In the data rows, 500 means zero.
Here is a table of points, one per row:
array([715., 263., 493., 382., 435., 549., 616., 431., 493., 489., 380., 519., 764., 382., 377., 471., 231., 461., 510., 389., 447., 511., 326., 622., 434., 548., 466., 487., 463., 444., 371., 524.])
array([487., 272., 665., 214., 403., 414., 848., 701., 441., 374., 421., 647., 780., 248., 477., 349., 349., 566., 499., 681., 452., 497., 374., 512., 478., 300., 437., 334., 416., 277., 316., 656.])
array([361., 563., 529., 525., 714., 497., 482., 535., 459., 521., 516., 436., 340., 687., 616., 600., 663., 504., 405., 371., 295., 537., 416., 343., 704., 588., 434., 408., 540., 496., 642., 411.])
array([548., 486., 472., 611.,  92., 542., 421., 358., 654., 349., 503., 470., 468., 719., 628., 314., 282., 612., 559., 221., 330., 586., 471., 646., 127., 581., 631., 389., 424., 564., 564., 409.])
array([385., 559., 470., 266., 422., 445., 438., 566., 490., 428., 420., 399., 658., 303., 436., 151., 463., 465., 433., 522., 666., 633., 386., 564., 325., 323., 514., 505., 512., 355., 312., 647.])
array([641., 758., 550., 540., 629., 517., 179., 573., 330., 562., 325., 555., 448., 550., 621., 477., 644., 570., 456., 338., 283., 430., 465., 444., 383., 502., 496., 392., 515., 614., 626., 395.])
array([421., 500., 493., 227., 132., 463., 482., 361., 299., 409., 602., 381., 384., 484., 379., 911., 598., 378., 631., 687., 469., 528., 574., 689., 708., 336., 400., 729., 471., 433., 519., 589.])
array([491., 385., 502., 329., 571., 611., 544., 556., 410., 473., 662., 546., 512., 343., 490., 572., 740., 484., 708., 603., 466., 512., 677., 551., 636., 555., 302., 497., 593., 616., 297., 491.])
array([429., 671., 584., 573., 494., 496., 719., 631., 572., 473., 307., 571., 759., 331., 413., 454., 409., 408., 667., 607., 547., 579., 556., 451., 900., 547., 427., 496., 613., 337., 388., 518.])
array([390., 472., 633., 600., 352., 392., 709., 159., 382., 582., 633., 429., 493., 477., 355., 673., 313., 266., 811., 744., 441., 653., 444., 510., 707., 355., 490., 562., 643., 366., 561., 529.])
array([547., 823., 645., 407., 716., 445., 254., 786., 438., 709., 388., 403., 514., 476., 466., 409., 391., 622., 297., 315., 257., 428., 542., 307., 605., 628., 378., 604., 567., 353., 780., 554.])
array([790., 623., 585., 551., 523., 432., 435., 383., 527., 665., 595., 632., 682., 465., 534., 857., 591., 473., 570., 576., 384., 385., 395., 528., 554., 345., 327., 376., 623., 706., 286., 505.])
array([589., 635., 445., 524., 282., 415., 553., 479., 528., 481., 605., 545., 622., 511., 443., 567., 735., 499., 519., 522., 565., 451., 425., 534., 590., 564., 421., 388., 622., 533., 612., 533.])
array([501., 754., 431., 323.,  87., 464., 138., 748., 607., 390., 323., 646., 713., 394., 544., 218., 400., 322., 633., 545., 582., 502., 476., 616.,   0., 215., 277., 449., 458., 264., 320., 489.])
array([498., 263., 374., 768.,  74., 582., 380., 418., 669., 261., 725., 665., 451., 552., 674., 549., 347., 562., 458., 297., 304., 432., 382., 469., 154., 528., 697., 386., 436., 529., 628., 326.])
array([640., 576., 528., 530., 712., 411., 556., 769., 433., 533., 218., 396., 297., 456., 550., 572., 677., 565., 399., 362., 279., 545., 429., 247., 798., 569., 430., 344., 650., 746., 712., 554.])
array([733., 708., 506., 608., 903., 389., 522., 610., 325., 377.,  83., 410., 270., 534., 531., 644., 601., 417., 332., 301., 212., 530., 457., 254., 558., 687., 524., 436., 644., 357., 564., 540.])
array([408., 326., 520., 553., 473., 569., 581., 349., 624., 395., 434., 473., 537., 501., 481., 625., 441., 368., 447., 340., 234., 440., 510., 568., 400., 521., 755., 450., 435., 687., 552., 402.])
array([483., 467., 445., 148., 362., 415., 448., 530., 585., 472., 577., 471., 482., 421., 419., 591., 239., 341., 606., 588., 636., 527., 722., 493., 501., 252., 586., 507., 541., 269., 488., 649.])
array([529., 549., 394., 302., 365., 613., 319., 366., 557., 654., 450., 560., 644., 359., 431., 334., 610., 546., 560., 704., 686., 613., 510., 421.,   0., 269., 323., 562., 372., 350., 519., 457.])
array([428., 453., 525., 328., 348., 450., 584., 550., 518., 492., 278., 523., 828., 385., 374., 464., 552., 493., 562., 592., 495., 644., 338., 543., 365., 380., 255., 593., 553., 382., 423., 606.])
array([367., 479., 533., 692.,  53., 519., 258., 368., 665., 368., 667., 552., 641., 641., 695., 380., 296., 511., 398., 363., 568., 501., 182., 780.,   0., 590., 641., 409., 371., 704., 564., 290.])
array([530., 315., 461., 568., 484., 505., 541., 367., 527., 387., 198., 573., 463., 537., 387., 768., 345., 448., 567., 225., 460., 389., 500., 458., 457., 587., 608., 457., 494., 617., 544., 445.])
array([604., 657., 571., 404., 674., 538., 362., 652., 446., 496., 543., 543., 556., 449., 511., 732., 789., 429., 471., 366., 260., 439., 591., 491., 512., 549., 447., 432., 474., 402., 627., 395.])
array([380., 577., 631., 370., 551., 515., 732., 458., 473., 673., 556., 369., 262., 452., 402., 677., 335., 370., 776., 665., 652., 572., 406., 689., 828., 362., 622., 445., 536., 448., 422., 552.])
array([503., 540., 601., 483., 565., 533., 730., 689., 415., 504., 456., 440., 370., 628., 505., 627., 716., 570., 443., 285., 402., 452., 533., 511., 500., 626., 477., 541., 439., 436., 529., 421.])
array([346.,   0., 474., 595., 296., 573., 527., 460., 718., 332., 727., 556., 514., 525., 603., 555., 401., 426., 448., 275., 443., 416., 539., 523., 457., 549., 561., 639., 282., 385., 465., 434.])
array([427., 253., 446., 682., 453., 640., 409., 433., 417., 442., 680., 633., 466., 497., 527., 376., 518., 473., 540., 408., 519., 444., 412., 620., 425., 473., 725., 546., 624., 558., 556., 295.])
array([275., 313., 474., 312., 344., 622., 455., 436., 499., 519., 450., 573., 581., 214., 455., 356., 612., 459., 630., 752., 315., 479., 415., 484., 299., 378., 439., 470., 458., 236., 212., 440.])
array([504., 388., 368., 564., 331., 609., 479., 429., 495., 515., 528., 563., 281., 604., 660., 616., 402., 575., 510., 248., 471., 499., 471., 630., 161., 580., 694., 485., 467., 696., 553., 357.])
array([493., 490., 612., 596., 217., 563., 418., 283., 621., 475., 506., 633., 442., 689., 620., 272., 223., 520., 555., 299., 344., 523., 455., 525.,   0., 532., 759., 446., 240., 613., 542., 438.])
array([457., 739., 416., 380., 599., 493.,  71., 448., 544., 549., 636., 556., 537., 396., 574., 397., 588., 648., 499., 521., 350., 496., 305., 482., 278., 264., 319., 321., 483., 407., 478., 528.])
array([550., 675., 547., 568., 488., 433., 420., 573., 596., 438., 543., 704., 573., 511., 548., 577., 537., 589., 501., 569., 403., 529., 459., 397., 536., 436., 339., 483., 514., 595., 288., 538.])
array([457., 582., 509., 428., 334., 590., 778., 190., 295., 408., 559., 472., 252., 520., 303., 801., 227., 401., 761., 620., 384., 600., 565., 510., 961., 424., 440., 522., 557., 443., 644., 623.])
array([382.,   0., 415., 496., 319., 602., 454., 423., 506., 379., 631., 549., 333., 472., 727., 568., 456., 447., 667., 257., 494., 560., 447., 569., 482., 619., 675., 601., 408., 494., 295., 301.])
array([419., 343., 627., 492.,  77., 688., 321., 355., 624., 464., 794., 322., 200., 538., 614., 487., 297., 445., 578., 534., 498., 575., 305., 582., 637., 467., 907., 575., 311., 577., 613., 485.])
array([596., 775., 432., 516., 208., 416., 591., 314., 555., 377., 540., 538., 584., 482., 668., 284., 514., 562., 671., 589., 593., 515., 480., 337., 136., 445., 388., 335., 541., 450., 226., 408.])
array([211., 166., 480., 300., 370., 604., 356., 590., 493., 559., 548., 515., 999., 466., 537., 120., 505., 428., 648., 556., 495., 582., 445., 687., 261., 402., 329., 544., 371., 410., 291., 454.])
array([350., 436., 399., 285., 492., 430., 368., 628., 435., 519., 218., 418., 801., 271., 353., 329., 598., 546., 559., 687., 607., 673., 359., 471., 401., 365., 356., 400., 563., 203., 406., 576.])
array([478., 759., 643., 414., 520., 530., 396., 676., 274., 703., 560., 366., 179., 643., 478., 870., 434., 513., 533., 474., 161., 545., 326., 466., 806., 475., 521., 554., 537., 610., 785., 465.])
array([497., 765., 596., 483., 443., 486., 592., 324., 414., 386., 456., 626., 677., 208., 454., 271., 594., 469., 677., 626., 567., 618., 386., 568., 332., 519., 372., 455., 687., 609., 520., 459.])
array([433., 742., 681., 433., 501., 479., 266., 602., 200., 468., 480., 378., 293., 608., 503., 935., 483., 364., 553., 411., 292., 490., 478., 337., 837., 557., 558., 627., 572., 506., 832., 483.])
array([500., 673., 393., 500., 777., 577., 428., 703., 365., 511., 398., 514., 623., 534., 455., 402., 736., 532., 485., 266., 133., 525., 469., 371., 843., 466., 446., 555., 355., 572., 722., 369.])
array([384., 377., 491., 111., 280., 382., 343., 278., 494., 636., 694., 447., 381., 573., 294., 704., 439., 312., 636., 745., 415., 684., 434., 659., 553., 285., 499., 611., 542., 480., 284., 634.])
array([534., 521., 469., 626., 593., 438., 430., 526., 550., 464., 464., 516., 514., 195., 383., 481., 482., 421., 450., 533., 595., 532., 502., 500., 762., 508., 297., 395., 557., 444., 567., 586.])
array([659., 620., 588., 539., 374., 488., 389., 375., 614., 574., 521., 442., 579., 381., 677., 321., 596., 358., 529., 646., 575., 533., 470., 362., 468., 444., 442., 477., 555., 494., 413., 422.])
array([417., 489., 626., 449., 309., 565., 604., 485., 380., 437., 628., 273., 468., 473., 271., 585., 498., 311., 642., 678., 773., 570., 507., 515., 741., 357., 467., 441., 458., 408., 564., 563.])
array([513., 333., 559., 473., 572., 557., 782., 659., 398., 444., 514., 569., 614., 456., 489., 753., 569., 432., 543., 563., 339., 402., 488., 407., 873., 559., 276., 553., 494., 582., 306., 454.])
array([367., 100., 363., 680., 333., 662., 410., 456., 448., 433., 589., 382., 494., 576., 593., 429., 511., 387., 548., 276., 531., 453., 515., 520., 462., 630., 642., 658., 474., 682., 316., 260.])
array([437., 568., 393., 405., 521., 362., 651., 487., 574., 481., 238., 529., 889., 476., 505.,  31., 472., 440., 380., 536., 515., 580., 387., 486., 556., 472., 469., 392., 460., 303., 474., 517.])
array([418., 152., 418., 589., 274., 635., 445., 260., 660., 349., 598., 524., 222., 596., 473., 517., 473., 354., 464., 416., 394., 574., 479., 704., 252., 648., 729., 474., 394., 721., 549., 269.])
Along one direction, these points spread out more than along any other. Take the direction at right angles to it along which they spread out most. Go by this last direction. How far along it is each point below, from 0 to 99? 50 is the average, and the first point above lies past it. One standard deviation of the points above along it is 16.
array([511., 841., 562., 480., 933., 427., 625., 718., 430., 719., 328., 442., 509., 586., 631., 599., 508., 531., 489., 408., 408., 529., 490., 300., 531., 632., 421., 482., 416., 496., 702., 478.]) -> 49
array([316., 187., 523., 494., 321., 671., 512., 475., 787., 437., 798., 557., 380., 415., 722., 116., 603., 496., 510., 457., 698., 463., 305., 540., 552., 446., 544., 557., 436., 701., 556., 325.]) -> 42
array([536., 732., 469., 630., 373., 539., 758., 556., 594., 686., 452., 568., 644., 354., 689., 571., 541., 464., 568., 517., 607., 516., 558., 555., 234., 361., 379., 349., 636., 470., 478., 513.]) -> 61
array([504., 467., 502., 428., 616., 409., 860., 578., 368., 515., 480., 432., 657., 377., 376., 539., 482., 424., 395., 619., 706., 523., 517., 447., 730., 486., 199., 443., 563., 447., 434., 485.]) -> 66
array([558., 469., 486., 586., 601., 433., 700., 531., 559., 560., 456., 500., 720., 334., 522., 466., 443., 454., 614., 677., 393., 571., 587., 476., 840., 520., 440., 517., 541., 432., 430., 534.]) -> 61
array([690., 791., 463., 597., 386., 518., 306., 494., 340., 667., 488., 506., 537., 625., 635., 610., 670., 611., 355., 322.,  78., 598., 553., 419., 441., 465., 525., 242., 537., 590., 597., 354.]) -> 38
array([276., 223., 416., 478., 530., 532., 777., 471., 403., 499., 525., 488., 610., 414., 565., 181., 554., 367., 678., 626., 382., 461., 535., 541., 576., 495., 310., 422., 589., 631., 497., 437.]) -> 58
array([551., 315., 537., 700., 175., 502., 450., 507., 685., 447., 501., 643., 410., 628., 668., 609., 550., 502., 553., 371., 337., 383., 332., 461., 201., 592., 716., 483., 449., 514., 634., 349.]) -> 29
array([371., 273., 535., 291., 479., 703., 615., 379., 521., 462., 482., 536., 708., 499., 512., 170., 530., 535., 491., 614., 676., 586., 507., 539., 520., 295., 250., 433., 533., 379., 251., 544.]) -> 72
array([371., 301., 513., 434., 427., 543., 517., 492., 569., 499., 449., 524., 726., 529., 481., 388., 480., 568., 588., 632., 566., 583., 430., 696., 357., 293., 403., 528., 412., 340., 239., 518.]) -> 67
array([557., 468., 527., 594., 692., 529., 571., 534., 429., 568., 594., 547., 354., 609., 435., 722., 692., 503., 434., 308., 394., 468., 455., 297., 554., 536., 321., 410., 586., 601., 444., 487.]) -> 40
array([469., 220., 533., 476., 281., 564., 520., 507., 626., 563., 486., 615., 265., 550., 438., 415., 525., 501., 471., 381., 627., 489., 306., 506., 345., 419., 648., 521., 252., 457., 663., 511.]) -> 40
array([323., 242., 559., 531., 118., 615., 510.,  60., 591., 547., 517., 548., 173., 625., 456., 614., 217., 411., 593., 378., 523., 523., 457., 582., 524., 572., 647., 574., 479., 580., 709., 407.]) -> 25
